128 stands for zero in the data rows.
Here are some numbered points:
tensor([127,  78, 107, 136, 177,  90, 125, 102, 111, 162, 163, 171, 125,
        196, 170,  78, 102, 110, 112, 117,  85, 148, 102,  82,  96, 105,
        143, 130, 127, 142, 150, 115, 128, 100, 231, 181, 114,  97, 132,
        188, 125, 153, 206, 212, 105, 125,  86, 154]) 0
tensor([142, 103, 147, 135,  93,  87, 151, 124, 142, 128,  80, 136, 145,
        140, 114, 119, 116, 138, 135, 129,  80, 158,  98,  81, 153, 125,
        117, 147, 116, 164, 121, 150, 138,  99,  94, 115, 102,  98, 117,
        165, 181, 105, 127, 128, 148, 139, 145, 127]) 1
tensor([149, 149, 101,  92, 160, 132, 104, 127, 108, 159, 156, 139,  82,
        109, 160, 112,  95, 146, 124, 134, 185,  99, 119, 130, 148, 121,
        131, 108, 177, 115, 155,  84, 203, 137,  84,  90, 157, 102, 155,
         55, 119, 125, 113,  98, 125,  96, 165, 108]) 2
tensor([138, 171, 125,  18, 202, 204,  90, 137, 125,  48, 201, 179,  11,
         97, 132, 188, 164, 180, 127,  73, 135, 130,  75, 172, 169, 155,
         26, 174,  92,  63,  69, 189, 137, 114, 201, 176, 119, 149, 160,
        100, 213, 185, 108, 178, 188, 128, 115, 173]) 3
tensor([127, 174, 131,  15, 216, 165, 146, 154, 126,  87, 144, 160, 111,
        168, 116, 183, 170, 165, 142,  86,  98, 126,  60, 107, 145, 188,
         47, 203, 149, 124,  64, 195, 157, 109, 227, 184, 152, 139,  70,
         95, 184, 124, 143, 136, 193,  90,  99, 141]) 4
tensor([145, 120, 108,  75, 225, 111, 131, 126,  88, 143, 203, 214, 161,
         69, 146, 166, 191, 164, 115, 117, 221,  28,  98, 152, 165,  90,
        117, 151, 133,  44, 120, 144, 184, 135, 199, 109, 182, 157, 157,
         93, 146, 163, 118, 187, 116, 113, 159, 103]) 5
tensor([150,  69, 134,  57, 180, 132, 129, 135, 156, 103, 172, 108, 110,
        140, 131,  79, 121, 123, 157, 115, 101, 146, 105, 120, 122, 162,
        105, 143, 178, 186, 128, 132, 214, 126, 111, 138, 176, 111,  88,
        158,  93, 155, 206,  98, 152, 127, 144, 164]) 6
tensor([150,  70,  99,  55, 154,  97, 156, 173, 130, 137, 129, 165, 127,
        134, 161,  52, 114, 138, 191,  84,  47, 140,  97, 160, 176, 144,
        100, 162, 167, 154, 104, 119, 150, 159,  55, 135, 138, 104,  99,
        100, 154, 124, 174, 119, 151, 111, 159, 166]) 7
tensor([142, 116, 128,  25, 148,  92, 115, 142, 143, 114, 140, 103, 157,
        105, 120, 159, 164, 152, 148, 125, 112,  77, 122,  89, 178, 138,
         33, 148, 171, 160,  93, 142, 157, 115, 146, 130,  97, 129, 156,
        122, 173, 128,  99, 130, 154, 122, 143, 156]) 8
tensor([140, 126, 118,  99, 108, 130, 127, 120, 105,  98,  77, 186, 116,
        127, 132,  80, 147, 139, 141, 155, 105, 130, 160, 161,  89, 112,
         66, 155, 119, 106, 118, 140, 129, 153, 172, 137, 125, 139,  99,
         61, 183, 140, 111, 131, 147, 127, 108, 111]) 9
tensor([130, 113,  98, 129, 127,  47, 178, 147, 132, 171, 110,  58,  86,
        162, 125, 111, 121, 110, 125, 225, 221,  73,  93, 158,  68, 114,
        152, 163, 149, 135, 169, 158, 167,  95, 126,  86, 111,  89, 145,
         26, 217, 138, 154,  10,  89,  78, 138, 107]) 10
tensor([142, 158, 186, 160, 113, 180,  19,  49, 193,  93, 179,  76, 167,
        145,  76, 181, 124, 155, 142, 136, 101, 136,  31, 129, 179, 138,
        135,  87, 190, 106, 125, 122,  52,  40, 137, 160,  80, 155, 112,
        140,  91, 151,  43, 143, 172, 100, 180, 139]) 11
tensor([118,  60, 101, 123, 111, 100, 100, 167, 121, 145, 121, 102,  73,
        151,  81,   0, 121, 120, 131, 150, 113, 190, 140, 133, 143,  88,
        166, 138, 159, 137, 131, 112, 121, 141,  98, 161, 135, 105, 145,
        126, 135, 144, 190, 169, 122, 139, 146, 164]) 12
tensor([110, 116, 106, 146,  98, 134,  93, 134, 140, 107, 135,  87, 116,
        144, 115, 129, 142, 107, 132, 101,  63, 163,  92, 118, 129, 143,
        133, 123, 142, 160, 103, 112,  98, 137, 119, 162, 128,  93, 109,
        143, 128, 161, 110, 124, 126,  70,  94, 125]) 13
tensor([120, 150, 111, 134,  80, 110, 146, 148, 107, 153, 109, 125, 139,
        117, 128, 149, 114,  87, 143, 161, 164, 127, 160, 161, 140, 126,
        163,  96, 118, 145, 114,  95, 159, 162, 130, 121,  94, 144, 155,
        102, 157, 131, 126, 115,  90, 145, 136, 108]) 14
tensor([135, 125, 131, 121, 123, 127, 120, 133, 111, 123, 140, 118, 131,
        131, 124, 159, 131, 148, 127, 105, 108, 139, 133, 123, 141, 147,
        128, 128, 118, 121,  99, 111, 120, 143, 138, 155, 139, 126, 109,
        155, 127, 136, 120, 144, 157, 133, 133, 131]) 15
tensor([165,  68, 200, 225,  72, 117, 161,  73, 122, 202, 133,  78, 112,
        142, 131, 132, 157, 138,  36, 145, 101,  74, 162,  83,  84, 108,
        175, 106,  81,  64, 132, 106, 129, 100, 133, 130,  62,  99, 122,
        185,  91,  71, 182, 172, 188, 149, 140, 117]) 16
tensor([140,  85,  95, 102, 192,  83, 136, 119, 148, 131, 152, 106, 121,
        107, 180, 127, 174, 157, 134,  66, 129, 141, 165, 140, 142, 111,
        160, 151, 161, 132, 121,  68,  82, 141, 138, 158, 136, 114, 121,
         97, 111, 130, 154, 138, 119, 119, 130,  78]) 17
tensor([130, 145, 138,  93, 162, 151, 122, 109, 108, 118, 164, 155, 144,
        106, 101, 161, 102, 125, 147, 136, 163, 107,  56, 135, 148, 122,
        100, 130, 134,  92, 139, 184, 135, 109, 159, 133, 161, 157, 153,
        134, 110, 158, 118, 134, 115,  86, 129, 160]) 18
tensor([128,  94, 110,  76, 144, 155, 106, 152,  98, 133, 117, 154,  98,
        103, 146, 133, 145, 100, 147, 148, 165, 121, 188, 128, 141, 106,
        129, 135, 152, 108,  97, 113, 140, 144,  72, 119, 194, 154, 162,
         94, 132, 117, 109,  89, 116, 113, 212, 148]) 19
tensor([164, 113, 135, 137, 106,  81, 161, 125, 130, 139, 114, 146, 158,
        138, 106, 111, 135, 105, 125, 128,  39, 168,  77,  56, 135, 122,
        134, 108, 125, 180, 131, 137, 170, 109,  75, 149,  96, 105, 135,
        182, 177, 103, 133,  94, 167, 133, 126, 128]) 20
tensor([131, 172, 125,  81, 150,  74, 145, 125, 102, 136, 117, 131, 139,
        116, 144, 138, 139, 171, 134,  50,  84, 114, 110, 146, 150, 151,
        110, 131, 103, 171, 122, 113, 184, 153, 149, 115, 148, 132,  76,
        110, 171,  98, 188, 156, 129,  95,  75, 134]) 21
tensor([125, 112, 147, 177,  92, 145, 102, 121,  88, 150, 149, 190, 191,
        134, 169, 130, 113, 123, 172, 165, 179, 100, 109, 139, 140, 119,
        123, 142, 124,  98, 150, 166,  75,  78, 132,  93, 151, 139, 117,
        134, 114, 109,  94, 119, 121, 177, 163, 163]) 22
tensor([155, 120, 125, 119, 101, 131, 106, 139, 105, 124, 120, 143, 113,
         89, 187, 178, 121, 163, 115, 114, 139, 152, 167, 178, 104, 158,
        123, 161, 116, 152, 125, 115, 123, 148, 137, 142, 145,  98,  98,
        105, 150, 114, 135, 121, 128, 123, 139, 115]) 23
tensor([ 82, 117,  92, 183, 128, 132, 165, 154, 147, 107, 138,  88, 128,
        101, 137, 129, 172, 131,  91, 110,  90, 191,  85,  82, 159, 109,
        119, 149, 143, 133, 165, 101, 119, 123,  96, 153,  96, 165, 175,
        173, 139, 105, 117,  75, 112, 131,  63, 109]) 24
tensor([129, 166, 156, 134, 120, 110, 129, 137, 126, 120, 111, 150, 169,
        114, 140, 158, 162, 167, 134, 134, 149, 109, 107, 146, 118, 120,
        109, 148, 100, 131, 131, 153, 124, 109, 153, 134, 148, 142, 104,
        141, 131, 116, 119, 142, 113, 131, 129, 109]) 25
tensor([158, 130, 140, 116, 135, 120, 143, 148, 158, 134, 140, 101, 111,
        151, 109,  82, 108, 111, 135, 200, 165, 106, 112, 143, 110, 117,
        156, 134, 165, 137, 147, 118, 160,  94, 153,  90,  86, 102, 132,
         70, 162, 141, 117, 143,  66,  85, 110,  98]) 26
tensor([147,  90, 134, 160, 125, 158, 122, 126,  69, 138,  85, 187, 148,
        125, 118, 136,  82,  89, 166, 148, 119, 169, 169, 109, 114, 130,
        113, 114,  81, 123, 177, 162,  76, 155, 149, 138, 156, 122,  96,
        155, 142, 192, 147, 153, 137, 175, 162, 162]) 27
tensor([109, 125, 161, 164, 128, 147,  81, 136, 151, 104, 158, 113, 138,
        139, 109, 150, 111, 152, 124, 139,  99, 132,  70, 119, 173, 148,
        131, 131, 149, 108, 136, 134,  90,  96, 135, 137, 112, 128, 120,
        142, 114, 138,  96, 139, 145, 123, 152, 138]) 28
tensor([147, 150, 156, 142, 129, 120, 157, 110, 129, 162,  29, 144,  78,
        114, 120, 116, 140, 147,  97, 105, 124, 109, 143, 106, 120,  95,
        119, 111, 140, 133, 152, 140, 162, 137, 143, 115, 151,  86, 102,
        121,  94,  87, 139, 109, 147,  84, 144,  93]) 29
tensor([158, 184, 103, 166,  74, 165, 158,  88,  64, 159,  98, 189,  72,
        126, 168,  80, 133, 111, 108, 110, 141, 147, 255, 159, 109, 123,
        143,  54,  79, 123, 118, 117, 158, 166, 146, 138, 120, 115, 131,
        112, 216,  91, 142,  90, 122, 164, 130, 125]) 30
tensor([178,  86, 108,  72, 118, 134, 164, 147, 146, 107, 126, 174, 111,
        122, 143,  90, 106, 130, 155, 128, 114, 122, 168, 156, 119, 114,
         91, 171, 124, 109, 132,  85, 128, 116, 121, 119, 149, 126, 126,
         78, 181, 117, 143, 110, 136, 131, 111, 115]) 31
tensor([133, 112, 113, 177, 140,  90, 138, 110, 127, 140, 126, 126, 144,
        125, 129,  84, 141, 141, 132, 122,  83, 141, 182, 111,  86, 115,
        150, 126,  97, 169, 159, 105, 112, 146, 127, 113, 131, 107, 118,
        153, 136, 126, 161, 168, 128, 165, 131, 129]) 32
tensor([169, 110, 122, 109,  93, 165, 143, 117,  83, 120,  43, 191,  78,
        118, 132,  86, 159, 139, 117, 104, 124, 178, 201, 123,  90, 146,
         92, 120, 108, 149,  97, 150, 141, 128, 141, 172, 143,  99,  94,
        121,  91, 135, 153, 178, 170, 151, 172, 188]) 33
tensor([ 94, 129, 115, 154,  98, 129, 142, 156, 148, 143, 158,  57, 116,
        162, 140, 167, 149, 103, 137,  80, 105, 115,  93, 103, 139, 116,
        196, 177, 129, 136, 122,  35,  85, 134,  90, 136,  97, 154, 164,
        165, 164, 117, 110, 109, 103, 155,  52,  60]) 34
tensor([105, 128,  95,  80, 166, 167, 133, 138, 168, 120, 162, 148, 122,
        111, 131, 129, 149, 129, 123,  86,  97, 147, 118, 138, 162, 152,
         91, 133, 142, 120, 107, 159, 131, 151, 143, 151, 134, 152, 128,
        134, 147, 133, 151, 138, 147, 134, 112, 142]) 35
tensor([155, 117,  91,  34, 198, 158, 141, 113, 190,  95, 204, 154, 114,
        129, 110, 116, 166, 129, 130,  78, 122, 143, 113, 151, 188, 175,
         70, 151,  93, 115,  95, 190,  98, 146, 172, 172, 133, 155, 119,
         95, 169, 141, 143, 150, 161, 121,  78, 133]) 36
tensor([118, 133, 113, 117, 121, 143, 133, 144, 192, 124, 149,  82,  98,
        152, 120, 149, 139, 110, 120, 132, 123, 142, 116, 115, 149, 128,
        149, 121, 157, 132, 137, 104, 129, 130, 107, 127, 111, 142, 157,
        125, 128, 128, 120, 114, 138, 108, 155, 134]) 37
tensor([130, 119,  95, 150, 109, 114, 171,  70, 119, 145, 117, 176,  94,
        118, 131,  81, 117,  90,  71, 162, 134, 127, 223,  85,  93, 113,
        125, 106, 122, 104, 166, 121, 135, 153,  96,  81, 133, 120, 173,
        132, 102, 125, 149, 149,  91, 126, 130, 153]) 38
tensor([160, 201, 201, 103, 143,  64, 128, 129,  59, 146, 106, 146, 136,
        118, 146, 161,  67, 163, 138, 135, 178, 116,  97,  81, 152, 135,
        122,  96, 169, 150, 124, 169, 181,  96, 104,  86, 162, 125, 100,
        175, 127,  83, 110,  67, 157,  96, 206, 124]) 39
tensor([139, 112, 129, 128, 133,  97, 159, 163, 153, 127, 117,  80, 119,
        166, 146, 130, 137, 118, 117, 151, 142, 119, 108, 124, 106, 116,
        153, 127, 130, 126, 140,  89, 153, 115, 137, 138, 103,  95, 153,
        121, 133, 105, 125, 110, 101,  90,  91, 102]) 40
tensor([106, 157, 127,  98, 113, 155, 128, 153, 144,  98, 144, 104, 131,
        108, 103, 146, 150, 140, 147, 113, 160, 157,  97, 167, 169, 165,
         81, 129, 123, 120, 111, 141, 126, 132, 113, 111, 116, 153, 129,
        111, 167, 145, 110,  88, 141, 132, 111, 149]) 41
tensor([104, 128, 162, 196,  86, 105, 114, 122, 156, 131, 137,  54, 171,
         92, 166, 155, 141, 122, 132,  88, 180,  93, 173, 222,  71, 179,
        203, 144, 109, 145, 143,  31,  40, 136,  44,  96, 174, 131,  91,
        128,  80,  48, 132,  92, 148, 153,  95,  24]) 42
tensor([137, 122, 125, 107, 175, 100, 127, 141, 105, 122, 154, 157, 133,
        106, 135, 161, 111, 132, 133, 145, 168,  61, 121, 143, 136,  96,
        111, 174, 126,  78, 108, 138, 143, 130, 166, 135, 172, 159, 146,
        118, 132, 155, 124, 174, 127, 112, 150, 128]) 43
tensor([136, 141, 117, 130, 146, 116, 111, 114, 153, 133, 141, 122, 125,
        135, 138, 147, 125, 121, 111, 120, 134, 120, 134, 147,  92, 130,
        154, 142, 123, 121, 112, 150, 123, 137, 153, 169, 126, 122, 129,
        118, 116, 167, 108, 173, 125, 102, 101, 100]) 44
tensor([ 66,  50, 160, 110, 121, 137, 156, 118,  98, 150,  91, 160, 131,
        155,  81, 111,  98,  70, 123, 147, 157, 137, 138, 113, 126,  87,
        159, 114, 130, 157, 157, 122, 110, 139,  84, 151, 111, 129, 152,
        178,  78, 128, 147, 162,  53, 144, 165, 150]) 45
tensor([ 88, 105,  93, 168, 133, 104, 112, 102, 114, 122, 143, 121, 125,
        118, 128,  60, 145,  96, 121, 101, 118, 135, 152, 197, 104, 114,
        250, 112,  90, 106, 154,  86,  75, 145, 140, 144,  76, 109, 135,
        151,  73, 113, 136, 185, 121, 177, 106,  68]) 46
tensor([145, 101, 123, 136,  83, 125, 115, 120, 132, 126, 115, 184, 131,
        131, 185, 124, 139, 114, 165, 143, 120, 107, 159, 146, 125,  96,
        133, 135, 117,  81, 105, 136, 120, 115, 114, 141, 139, 148,  72,
        135, 173, 142, 134, 111, 140, 141, 135,  95]) 47
tensor([155, 142, 164, 170, 104,  93, 126,  97, 107, 164, 106,  75, 113,
        192,  97, 131, 103, 132,  91, 146, 123, 152,  34, 117,  86, 110,
        163, 102, 142, 170, 191, 158, 162, 105, 192, 161,  28, 105, 112,
        159, 142, 141, 173, 179,  89,  79,  94, 147]) 48
tensor([154, 133, 132, 147, 142, 114, 123, 126, 135, 136, 125, 131, 135,
        132, 138, 111, 116, 137, 140, 126, 143, 122, 133, 148, 103, 144,
        140, 135, 127, 137, 139, 124, 127, 131, 128, 123, 131, 115, 117,
         99, 120, 125, 128, 130, 141, 129, 149, 112]) 49
tensor([149, 132, 154, 112, 180, 160,  79, 130, 125, 122, 152, 123, 138,
        155, 116, 134,  89, 135, 151, 156, 162, 124,  82, 149, 150, 120,
        142, 118, 149,  91, 124, 157,  79, 104, 163, 156, 159, 104, 131,
        115,  60, 172, 116, 158, 197,  92, 118, 133]) 50
tensor([106, 131, 181, 122, 140, 157,  89, 150, 118, 111, 187, 106, 206,
        132, 121, 214,  62, 116, 181, 178, 188,  63,  53, 149, 198, 144,
        170, 120, 143,  97, 131, 129, 115, 103, 113, 139, 123, 165, 136,
        106, 103, 142, 102, 171,  93,  95, 139, 152]) 51
tensor([153,  98, 114, 159, 108,  95, 151, 108, 119, 133, 119, 173, 134,
        130, 112,  64, 118, 127, 114, 134,  65, 118, 166, 107,  92, 104,
        153, 132, 102, 172, 153, 137, 113, 151, 134, 134, 132,  83, 101,
        155,  98, 128, 181, 185, 127, 150, 121, 110]) 52
New points follow, each followed by the numbers of its five nearest points above by angle, seen from the average point of the numbered points, nearest first.
tensor([ 86, 164, 113, 155, 169, 103,  57,  79, 157, 116, 175, 117, 151,
        107, 105, 121, 145, 143,  83, 131, 222,  99, 138, 186, 123,  86,
        166, 152,  96,  82, 130, 104,  65, 107, 170, 111, 115, 131, 176,
        145, 125, 116, 140, 208,  33, 152, 121,  87]) -> 46 44 5 43 42
tensor([119, 143, 114, 149, 128, 209, 173,  74, 124, 214, 157,  57,  27,
         31,  96,  16,  59, 104,  43, 184, 202, 148, 165,  67, 101, 149,
        127,  45, 153, 128, 199, 142, 180, 145, 109,  17,  65, 107, 144,
        108, 120, 115, 194,  89, 109, 106,  96, 146]) -> 38 2 26 30 10
tensor([147, 154, 140, 124, 126, 133, 156, 138, 121, 138, 102, 144, 102,
        144, 141, 109, 140, 140, 117, 181, 172, 123, 162, 129,  94, 110,
        105, 135, 135, 120, 104, 161, 153, 122, 146, 104, 132, 128, 144,
         96, 125, 114,  93,  89, 108,  90, 149, 112]) -> 10 26 29 19 9
tensor([129, 194, 152, 138, 139, 116,  98, 144, 163, 127, 103, 129, 169,
        141,  98, 164, 144, 144, 117, 162, 115, 138,  79,  94,  85, 131,
        102, 157, 124, 128, 103, 182, 122,  92, 194, 160, 101, 130, 130,
        158, 140, 176, 110, 175, 112,  98, 108, 117]) -> 25 44 48 4 11
tensor([169, 128, 113, 125, 124, 118, 154, 127,  67, 157, 136, 154, 126,
        156, 127, 131,  74, 125, 139, 238, 167, 130, 129, 107, 156, 139,
        145,  88, 166, 155, 128, 121, 172, 153,  79, 105, 170, 128, 114,
        156, 123, 106, 139,  66, 108, 131, 150, 136]) -> 39 2 14 19 10
tensor([101, 119, 152, 175, 169, 163, 103, 112, 104,  94, 117, 121, 137,
         83,  98, 165, 120, 129, 122, 133, 126,  96, 115, 157, 108,  91,
        155, 133, 142,  85, 162, 130,  87, 133, 164, 157, 143,  97, 124,
        161,  78, 214, 112, 193, 123, 121, 146, 163]) -> 50 28 44 27 18
tensor([ 91, 123, 154, 146, 118,  91, 100, 152, 116,  98, 140, 101, 191,
        117, 141, 132, 131, 154, 156,  85, 113, 126, 129, 155, 157, 130,
        189, 155, 140, 146, 133,  71,  47, 108,  70, 150, 144, 141, 125,
        174,  92, 115, 114, 133, 135, 186, 135, 111]) -> 42 34 46 28 15
tensor([ 82, 172, 147, 161,  98, 119, 135, 136, 111, 118, 125,  80, 164,
        136, 124, 147, 104, 171, 113, 131, 176, 142,  81, 130, 138, 122,
        157,  95, 146, 161, 144, 104, 149, 117, 136,  86, 131, 133, 124,
        185,  83,  87, 107, 109, 111, 152, 138, 153]) -> 39 28 51 25 42
tensor([155, 158, 167, 119, 122, 114, 124, 134, 107, 137,  91, 143, 140,
        140, 129, 157,  93, 138, 136, 127, 168, 108, 121, 106, 150, 127,
        119, 122, 132, 124, 114, 135, 152, 106, 119, 100, 126, 130, 119,
        131, 133, 106,  94,  94, 115, 117, 143, 130]) -> 39 22 25 29 51
tensor([124, 172, 139, 147,  88, 136, 109, 117, 107, 143, 127, 153, 142,
        161, 108, 117, 126, 118, 113, 159, 115, 129, 143,  91, 103, 119,
         96, 102,  98, 119, 137, 166, 129,  79, 156, 129, 106, 115, 127,
        143, 164, 138, 132, 139, 125, 129,  85, 160]) -> 48 30 27 38 22
tensor([128, 129,  88, 138,  72, 141, 144, 125, 142, 134,  95, 117,  97,
        128, 146, 103, 172, 108, 110, 117,  82, 152, 194, 126,  81,  87,
        160, 137,  98, 125, 113, 133, 104, 158, 130, 160, 114, 126, 134,
        127, 131, 125, 153, 123, 117, 140, 122, 113]) -> 30 32 52 46 38
tensor([127, 138, 117, 149, 108, 121, 105, 125, 159, 124, 139,  82, 122,
        123, 157, 126, 121, 163, 101, 124, 164, 135, 136, 133, 140, 113,
        194, 120, 146, 138, 126,  82, 130, 151,  90, 117,  50, 119, 162,
        118, 153, 105, 122, 124, 112, 106, 113,  99]) -> 34 40 37 14 42
tensor([129, 151, 143,  77, 112, 150, 162, 125, 115, 154, 102,  91,  70,
        145, 109, 100, 129, 139,  83, 139, 136, 200, 148, 115, 103, 174,
         65, 122, 115, 199, 111, 143, 180, 148, 132, 116,  78, 117, 127,
        127,  39,  84, 183, 103, 131, 132, 123, 157]) -> 33 6 29 38 48
tensor([ 88, 123, 162, 201, 141, 170, 160,  81,  74, 153, 134, 113, 120,
        124, 110, 149,  82, 102,  99, 183, 185,  76, 145, 103,  78, 100,
        156, 121,  82, 101, 150, 119, 116, 105, 191, 105, 167,  99, 121,
        152,  59, 132, 188, 157, 125, 128,  85, 180]) -> 16 38 45 27 22
tensor([119, 131, 131, 133, 100, 145, 138, 140, 129, 127, 103, 139, 137,
        136, 132, 126, 144, 133, 110, 164, 169, 150, 177, 129,  97, 142,
        123, 141, 112, 132, 120, 143, 110, 142, 117, 114, 132, 139, 120,
        117, 141,  99, 129,  98, 126, 146, 116, 130]) -> 30 14 38 42 23
tensor([165, 143, 161, 148,  89, 144, 106, 159, 164,  92, 118, 136, 173,
        134, 112, 181, 148, 163, 162, 134, 121, 118,  93, 172, 145, 144,
         99, 162, 119, 124,  90, 136, 114,  96, 137, 169, 147, 158, 104,
         83, 183, 140, 113,  86, 177, 125, 118, 114]) -> 41 25 4 11 28
tensor([ 74, 166, 145, 170, 116,  98, 128, 127,  95, 120,  99,  85, 151,
        140, 118, 130, 120, 148, 120, 103, 146, 135,  83, 101, 112, 120,
        155, 106, 130, 156, 158,  96, 138, 138,  92,  65, 107, 121, 144,
        184,  89,  83, 115,  95, 112, 140, 126, 150]) -> 24 39 42 34 45
tensor([176, 148, 128, 138, 138, 134, 124,  91, 158,  96, 134, 134, 146,
        116, 133, 134, 123, 147, 133, 121, 105, 111, 125, 169, 106, 142,
        140, 169, 124, 134, 130, 138, 131, 138, 159, 122, 152, 119,  83,
         85, 102, 137, 118, 155, 136, 156, 134, 104]) -> 49 44 25 23 42
tensor([140, 162, 142, 165, 111,  83, 165,  96, 129, 133, 137, 175, 132,
        118, 141, 104, 109, 137, 126, 118, 131, 107, 116, 114, 101, 128,
        109, 123, 125, 125, 132, 167, 145, 115, 142, 115, 142, 138,  90,
         98, 127,  73,  89, 130, 160, 106,  99, 108]) -> 29 25 39 49 9
tensor([122, 120, 123, 132, 121, 116, 120, 159, 131, 123, 129, 102, 132,
        144, 115, 136, 150, 104, 140, 106,  83, 148, 119, 115, 128, 125,
        136, 125, 130, 137, 119, 104, 113, 136, 150, 147, 123, 130, 114,
        142, 121, 141, 112, 137, 145, 143,  92, 118]) -> 13 34 15 24 46
tensor([129, 122,  89, 103, 137, 125, 139, 110, 129, 113, 140, 126, 126,
        121, 124, 126, 148, 160, 134,  55,  93, 139,  54, 134, 179, 138,
         83, 107, 115, 116, 127,  92, 148, 112, 113,  98, 124, 116, 119,
        144, 180, 104, 144, 137, 164, 125, 126, 150]) -> 21 35 7 41 3
tensor([141, 154, 130, 126, 127,  85, 146, 119, 108, 137, 126,  94, 161,
        129, 131, 159,  86, 155, 139, 102, 137, 131, 105, 131, 141, 157,
        117, 103, 131, 182, 172, 132, 152, 124, 123, 114, 115, 111,  81,
        114, 148, 117, 129, 118, 133, 120, 138, 126]) -> 39 21 48 49 1
tensor([112, 126, 153, 133, 104, 148, 161, 100,  83, 119,  94, 102, 151,
        116, 107, 154, 123, 115, 135, 127, 121, 105, 130, 152, 111, 102,
        136, 131, 111, 112, 146, 146, 115, 134, 130, 143, 146,  97, 151,
        158,  91, 147, 101, 166, 126, 111, 149, 132]) -> 45 27 16 18 25
tensor([139,  89, 126, 135, 133, 130, 178, 112, 166, 138, 157, 146, 128,
        153, 125,  90, 141, 130, 109, 151, 112, 152, 121, 123, 117, 148,
        103, 158, 104, 123, 145, 147,  81,  98, 135, 119, 106, 133, 122,
        144, 147,  74, 192, 100, 129, 160,  87, 127]) -> 24 16 52 32 1
tensor([125, 125, 121, 101, 137, 120, 113, 151, 140, 125, 139, 106, 133,
        127, 124, 135, 137, 154, 129, 134, 129, 141, 109, 132, 144, 120,
        110, 131, 140, 139, 109, 128, 139, 104, 135, 122,  98, 133, 145,
        130, 156, 126,  93, 128, 133, 120, 126, 142]) -> 8 41 37 11 28
tensor([131, 151, 123, 113, 138, 151, 138, 110, 110, 133, 140, 141,  99,
        117, 137,  96, 131, 114, 110, 134, 125, 129, 131, 112, 122, 133,
        121,  99, 128, 141, 147, 134, 159, 137, 136,  76, 115, 100, 120,
        132, 111, 138, 141, 135, 141, 128, 128, 158]) -> 38 30 2 33 29
tensor([105, 141, 134, 148, 114, 141, 133, 118, 128,  99, 105, 108, 159,
        128, 119, 144, 110, 115, 128, 135, 107,  92,  94, 141, 119, 121,
        142, 134, 124,  98, 128, 129, 155, 133, 131, 150, 116, 102, 139,
        124,  91, 144, 112, 137, 137, 106, 141, 136]) -> 51 28 11 50 44
tensor([114,  62,  75,  44, 178, 150,  96, 255, 178,  89, 127, 133, 120,
        125, 142, 124, 124, 134, 139, 122, 126, 138, 117, 181, 187, 175,
         92, 167, 173, 136, 124,  91, 134, 142,  98, 105,  72, 159, 162,
         88, 165, 151, 144, 103, 129, 124, 188, 137]) -> 7 41 35 8 37
tensor([ 98, 141, 130, 138,  62, 155, 187, 157, 139, 124,  78, 153, 110,
        124, 128, 118, 171,  92,  90, 167, 181, 175, 208, 145,  77, 139,
         94, 157,  78, 145,  98, 115, 105, 158, 113,  91, 138, 179, 110,
        121, 135,  86, 138,  56,  93, 169, 103, 118]) -> 30 14 38 42 9
tensor([ 81, 111, 103, 121, 133, 166, 128, 107, 113, 134, 143, 150, 159,
        118, 105, 112, 138, 121, 129, 107, 117, 135, 127, 137, 150, 117,
        131, 102, 117, 124, 140, 111, 125, 153, 132, 135, 116, 147, 161,
        143, 124, 137, 147, 160, 120, 157, 112, 169]) -> 45 35 46 27 38
tensor([144, 137, 139, 157, 104, 111, 115, 109, 155, 142, 112, 114, 142,
        138, 110, 127, 133, 114, 109, 137, 119, 151, 141,  95, 135, 126,
        158, 126, 132, 145, 114, 134, 117, 129,  92, 112, 113, 144, 113,
        154, 115, 102, 109, 118, 115, 129, 154, 105]) -> 1 20 37 16 42
tensor([147, 150, 178, 111, 126,  93, 171, 128,  58, 200, 115, 140, 136,
        118, 135, 142,  69, 136, 137, 112, 181, 117, 110,  88, 171, 141,
        157, 116, 167, 156, 140, 153, 224, 149,  81,  93, 151, 122, 126,
        148,  93, 110, 153,  90, 110, 121, 173, 131]) -> 39 2 29 14 45
tensor([158,  99, 126,  93, 145, 127, 122, 171, 104, 137, 110, 139, 106,
        119, 160, 136, 110, 110, 148, 128, 154, 115, 200, 129, 147, 100,
        121, 119, 165, 103, 116, 123, 119, 162, 120, 130, 178, 128, 148,
        120, 115, 108, 101,  89, 134, 118, 175, 117]) -> 19 2 31 39 43
tensor([134, 149, 133,  75, 157, 158, 107, 147, 123, 106, 149, 133, 136,
        118, 128, 156, 146, 147, 132,  82, 142, 144,  94, 153, 169, 159,
         80, 152, 132, 111,  94, 158, 130, 120, 158, 140, 130, 149, 133,
        112, 143, 131, 120, 152, 157, 114, 130, 171]) -> 3 4 36 35 41
tensor([113, 175, 210, 244,  52,  78, 171, 109, 148, 135, 119,  79, 174,
        163, 125, 169, 118, 113, 136, 178, 158,  77,  74,  91, 114, 128,
        176,  96, 113, 109, 140, 108, 121,  55, 120,  91, 123, 127, 119,
        172, 134, 119,  87, 118, 127, 120, 117,  72]) -> 16 42 40 25 34
